In the rows, zero is written as 128.
One turn moves each row of this set onto another row. After a few examples, where does it send each row asked below?
riko: [ 98 125 118 100 165 168 117 163 150 124 114 143 121 119 155 120 134 118
 123]
pevu: [109 113 121 122 128 130 136 108 109 150 146 164 133 154 160 138 158  98
 144]
Duna: [ 98 115 141 155 116 165 116  86 136 130 144 127  94 128 126  92 109 155
 131]
paf: [103 111 150 146 132 155 128  91 142 104 113 170 120 117 155 112  81 140
  87]
dad: [113 117 124 108 162 141 131 149 157 107 109 121 129  97 126 143 125 127
 117]
dem: [121 131 125 103 191 145 126 145 157 110 116 129 122 114 124 130 110 133
 119]
sotug: [122 105  89 101 181 134 116 117 149 137 115 169 140 118 143 152  98 128
 135]
bekop: [104 109 153 145 132 156 129  88 142 105 116 164 121 121 155 116  77 146
  92]
lis: [111 151 106 133 154  99 136  79 156 111 131 170 120 123 111 130 131  99
 136]
malar: [116  97  87 105 163 131 118 121 150 134 110 166 144 107 142 159 108 121
 133]
leget: [116 127 137 155  98 146 121 127 129 147 144 178 149 127 151 111 127 118
  93]
Nezi: [ 96 126 131 160 120 164 110  98 136 128 136 153  89 117 124  75 119 133
 115]
gelam: [106 114  72  83 158 136 102 126 141 130 109 167 127 124 140 133 117 126
 142]
guma: [100 115 126  96 163 170 123 152 149 127 122 120 125 129 158 136 123 139
 137]
kem: [112 141 127 117 150  96 147  70 146 114 141 154 121 130 118 148 134 133
 151]
gar: [110 152 118 121 153  95 141  80 146 112 132 177 117 120 116 131 144 113
 137]
bige: [120 133 118 112 118 153 104  98 107 118 127 132 128 134 148  83 106 152
  83]
Mipi: [118 127 118 112 110 152 106  98 107 118 126 129 131 130 148  87 110 151
  83]
rif: [106 130 143 131  85 120 125  98 145 105 138 142 124 131 111 125 108 162
 127]
Muz: [117 126 124 117 156 135 131 104 109 153 153 171 126 171 160 127 143 105
 147]
Gubov: [112 130 109 122 153 143 124 100 119 155 154 162 127 177 161 122 134  99
 151]
kir: [127 126 137 168 149 160 116  90 129 146 151 137 110 122 124  85 104 140
 104]
vol: [130 131 152 142 133 154 122 109 128 154 164 157 145 162 153 116  95 153
 115]
Bunel: [103 115 105 128 120 137 128 105 119 152 145 155 135 156 161 134 152  90
 147]
mup: [107 105  78  80 152 136 106 120 140 131 113 151 131 128 142 145 112 138
 151]
lal: [114 138 117 128 149  99 143  68 155 114 139 142 125 133 114 150 120 123
 151]
fadal: [119 111 135 174 118 155 121  94 128 142 143 129 118 102 124  98 121 133
 101]
Febam: [113 163 135 130 127 126 112 106 147 106 137 183 109 141 108  87 102 143
 111]

gelam turns into sotug
Duna turns into fadal
Muz turns into kem
Now these:
Mipi turns into paf
Gubov turns into lal
guma turns into dad
vol turns into rif

One turn moves each row of this set onto another row. After a few examples, where does it send each row asked below?
Kom: [122 108 154 141 115 127 141 106 117 151 113 108 148  86  94]
Goz: [159 104 118 111 101 124 126 141 151 149 103 112 129 102 165]
bosa: [ 78 109 137 162 125 167 132 113 122 156 132  93 149 115 133]
Gumi: [137  98 107  90 108 112 144 125 153 151 118 115 131 105 145]
nubis: [ 95 135 137 173 124 150 128 113 135 164 139  94 137 150 145]
Rofek: [147 149 149 162 120 109 141 110 135 152 115 113 128 133 114]
busoz: [108 117 132 112 130 165 129 119 131 103 135 150 157 110 121]
vusos: [122 157 150 127 128 128 118 110 156 122 142 144 136 151 143]
sov: [149  98 110  92 132 128 128 125 165 145 116 118 129 102 144]
luvuf: [ 86 111 141 169 121 170 125 118 120 159 127  91 150 114 140]
Madub: [130 156 142 130  98 124 112 119 132 120 159 135 153 149 148]
Mune: [141 146 141 154 104 102 146 110 123 151 131 108 137 133 105]
Sose: [104 130 112 169 136 176 128 124 123 135 152  97 151 133 135]
Fer: [158 139 120 157 128 142 135 124 117 113 134 109 148 102 102]
Luf: [129 122 140 132 115 175 112 136 122 100 127 145 162 108 142]
Ruf: [ 97 124 175 136  98 135 116 115 138 138 101 138 142 108 156]
bir: [ 85 118 162 118  83 123 127 109 124 137 126 132 153 108 142]
Saru: [ 88 107 110 116 130 123 109 147 113 142 137 130  94  99 145]
dof: [150 114  99  96 102 108 132 127 150 138 136 104 136 106 152]
ziro: [104 110 116 133 119 130  96 160 108 141 130 126  96  96 159]
bilo: [105 113 119 115 121 112  90 145 113 157 162 123 103 118 144]
peka: [ 93 135 131 168 118 145 130 112 128 163 148  92 141 151 142]
zovo: [158 118 113 109 126 119 123 132 168 141 111 113 121 105 162]
div: [122 107 106 123 121 137 101 165 103 145 151 136 105 126 145]
Nesid: [114 118 131 127 135 121  82 149 124 158 144 127  93 118 154]
depoz: [112 107 110 120 143 138 105 158 119 147 139 145  93 128 139]
zode: [137 112 160 157 112 136 130 117 115 150 103 107 148  85 108]
Malim: [101 130 114 166 146 176 132 119 129 136 146 100 146 133 132]
tez: [166 100 107 102 104 130 119 140 144 140 127 108 143  99 155]
Revit: [147 137 123 149 147 142 143 114 128 117 128 115 140 103  94]

Luf turns into Ruf
depoz turns into Saru
Now these:
Malim turns into bosa
Gumi turns into dof
Mune turns into Fer

One turn moves each row of this set onto another row. After a few examples, where does it send each row asked below?
ruzag: [110 126 163 125 182 146 106 124 156  91 141 142 127  88 132 153 138 142
 121 122 115 131 125 124 120 130 142 147 110 122 140]
Kanub: [117 143 125  88 136 125 139 122 127 110 132 128 147 120 134 148 118 148
 128  79 143  93  99 128  73 100 120 128 125 122 130]
Fosof: [ 84 123 109 138 158 141 145 118 142 115 117 134 117 161 163 169 142 105
 156 127 128 132 114 122 100 114 165 149 148  96 111]
mado: [124 140 107 106 124 134 156  90 114 104 114 134 104 116 151 157 113 163
 151 148 130 137  88 165 109 141 146  97 146 131 128]
soge: [ 83 151 116 138 162 143 125 108 128 104 120 100 125 112 120 158 144 127
 159 170 142 140 110 101 104 118 153 160 139  99 109]
monoz: [109 164 128 158 126 123 146 156 159 144 104 104 134 156 151 159 104 142
 136 124 165 143 127 147 150 116 115 102 138 156 120]
bov: [140 117 118 114 137 136 152 152 125 124 104 127 155 100 101 155  99 134
 164 113 100 150 147 159 120 141 137 153 158 130 140]
fuvos: [121 162 117 162 123 120 117 113 121 122 142 109 113 110 102 158 118 163
  95 121 141 145 126  97 151  99 142 128 148 104 121]
ruziz: [136 131 123  84 114 129 141 112 115 124 114 159 110 117 102 169 137 146
 155 115 138 116 146 147 129 129 132 139 178 131  95]
Bagef: [117 131 114 156 129 140 125 133 149 119 114 147 127 122 138 146 130 140
 151 127 160 138 155 134 168 113 137 130  71 119 122]
Nepaf: [ 94 162 129 124  87 123 120 130 114 134 122 129 143 145 108 129 133 106
 132 139 132 123 149 130 117 100  96 147 143 115 162]
tene: [128 145 124 127 102 143 147 127 148  91 106 109 134 141 126 144 159 145
 185 100 156 148 140 118 164 115 144 125 143 122 144]
nuron: [107 168 139 113 140 129 109 152 149 133 134 131 136 151 181 141 116 139
 115 136 165 146 159 144 105 157 140 129 141 129 120]
Nasiz: [105 125 112 160 133 150 129  99  86 136  91 125 113 119 150 123 114 153
 121 145 134 124 139 161 134 163 138 123 146 118 108]
Kuvu: [108 134 140  94 127 126 118 132 123 117  98  84 156 121 155 151 118 140
 127 121 134 148  82 151 169 163 123 125 172 122 135]
Bor: [100 128 146 127 151 131 163 122 109 127 103 118 150 104 140 183 141 116
 119 102 130 150 101 109 178 114 125 122 145 100 131]
velo: [120 144 112 128 134 128 147 114 128 121 152  31 125 122 130 155 117 135
 148 111 134 118 135 124 129 115 144 143 124 112 130]
zan: [107 109 190 115 134 141 132 136 134 115 118 142 136 120 162 150 125 111
 146 131 152 142 122 141 156 131 108 164 116 126 143]
fom: [100 137 145 135 120 118 142 124 140 117 122  65 121 133 137 159 111 143
 115 105  91  94 100 145 117 105 131 135 104 123 129]
Pak: [135 115 138 108 138 106 110 146 140 156 109 119 168 123 128 144 110 133
 141 139 115 138 134 142 118 136 179 143 177 135 149]
Nakem: [116 143 158 140 134 140 121 124 116 129  82 113 121  99 146 129 134 166
 127 168 126 119 156 131 105 148 172 135 135 130 109]
zemo: [107 140 127 117 125 126 114 116 118 134 129  90 156 139 129 116 153 113
 145 125 149  95 142 146 144 117 129 126 162 125 184]
Seli: [121 175 131 146 162 125 145 170 117 118 126 135 134 100 141 169  83 129
  90 137 139 134 116 140 149 118 137 135 148 116 126]
giki: [140 146 113  91 121 118 118 106 131 138 109 136  95 128  92 115 107 125
 116 116 123 126 119 120 118 119 113 121 129 143 146]
Mife: [126 128  95 100 124 113 114 107 127 107 117 115  97 134 183 153 151 118
 122 126 141 134 111 144  95 108 115 141 136 121  99]

tene turns into ruzag
velo turns into Nakem
Nasiz turns into Nepaf
Now these:
zan turns into Bor
ruziz turns into Kanub

One turn moves each row of this set onto another row. After a few examples, where does it send each row asked below?
riru: [151 128 132 101 117 142 132 152 102 130 142 137]
gitom: [122 122 131  91 173 113 122 136 163 163 117 160]
lok: [109 110 125 121 131 136 125  92 167 143 131 154]
tib: [113  97 162 123 103  97 133 146 135 121 119 155]
firer: [ 90 127 109 114 132 128 160 125 157 148 146 164]
fozap: [138 133 128 126 177  97 104 152 129 127  90 141]
pizos: [137 144 151 130 178 134  98 127 128 128 119 149]
kod: [136 129 130 117 123 101 101  99 134 132 126 119]
lapep: [141  98 132 104 169 100 108 138 163 126 113 133]
Mif: [127 116 147 127 147 139 132 100 102 114  97 169]
zil: [105 129 140 108 163 102 153 138 173 141 113 126]
riv: [135 114  90 100 139 112 150 124 132 121 141 186]
san: [111 140  86 109 161 112 123 156 159 127 120 174]
fef: [107 101 160 124 120  88 134 143 134 102 106 142]
Zim: [123 110 114 128 179 126 136 168 151 150 126 168]
Romoz: [119 142 123 139 147 125 116 137  89 100 129 125]
mibe: [113 134 122  90 122 133 171 131 144 125  91 141]
fen: [125 127 144 131 128 103  99 101 128 109 111 124]
Lunu: [100 147 101 134 142 138 146 158 113 123 152 158]
lesi: [116 134 123  88 119 125 162 130 146 134  88 133]
Dumep: [111  97 163 125 112  93 125 145 135 108 119 155]
binap: [137 118 105 112 174 117 126 156 113 138 153 129]
beni: [102 110 153 128 129  85 129 151 142 105 105 127]
dup: [128 120  98 110 140 103 154 125 132 108 136 193]
neme: [126 123 101 109 133  98 150 134 118 106 136 191]
tun: [115 129 136 111 190 122 126 176 124 124 124 140]
Gazi: [107 120 150 154 160 140 123 131 107 122  97 158]
rala: [133 128 139 113 148 154 125 147 109 150 158 150]
bab: [104  87 139 135 152 107  98 141 145 137 102 140]
Vun: [122 139 116  84 117 111 153 129 155 127  92 139]
Nekot: [105 108 128 111 116 112 125  98 168 139 119 139]
led: [121 144 105  86 132 104 143 124 161 125  95 134]
zib: [ 99 156 110 144 145 134 151 159 118 116 129 137]
fes: [115 139 110 128 146 106 108 129 106  85 125 128]
ket: [137 114  87 103 146 109 134 123 139 130 152 178]
Mino: [120 119 150 143 149 146 129 126  98 118  92 159]
zufe: [ 75 120 123 127 136 127 149 141 140 150 151 162]
refu: [141 127 131  98 121 141 129 158 103 136 152 144]
Dud: [140 128 140 106 133 146 131 152 101 140 156 156]
kagam: [129 122 143 135 154 144 136 108  99 118  94 162]

firer turns into Romoz
bab turns into san
Now these:
fef turns into riv
kod turns into zufe
Dumep turns into dup
fozap turns into gitom
rala turns into beni
Mif turns into mibe

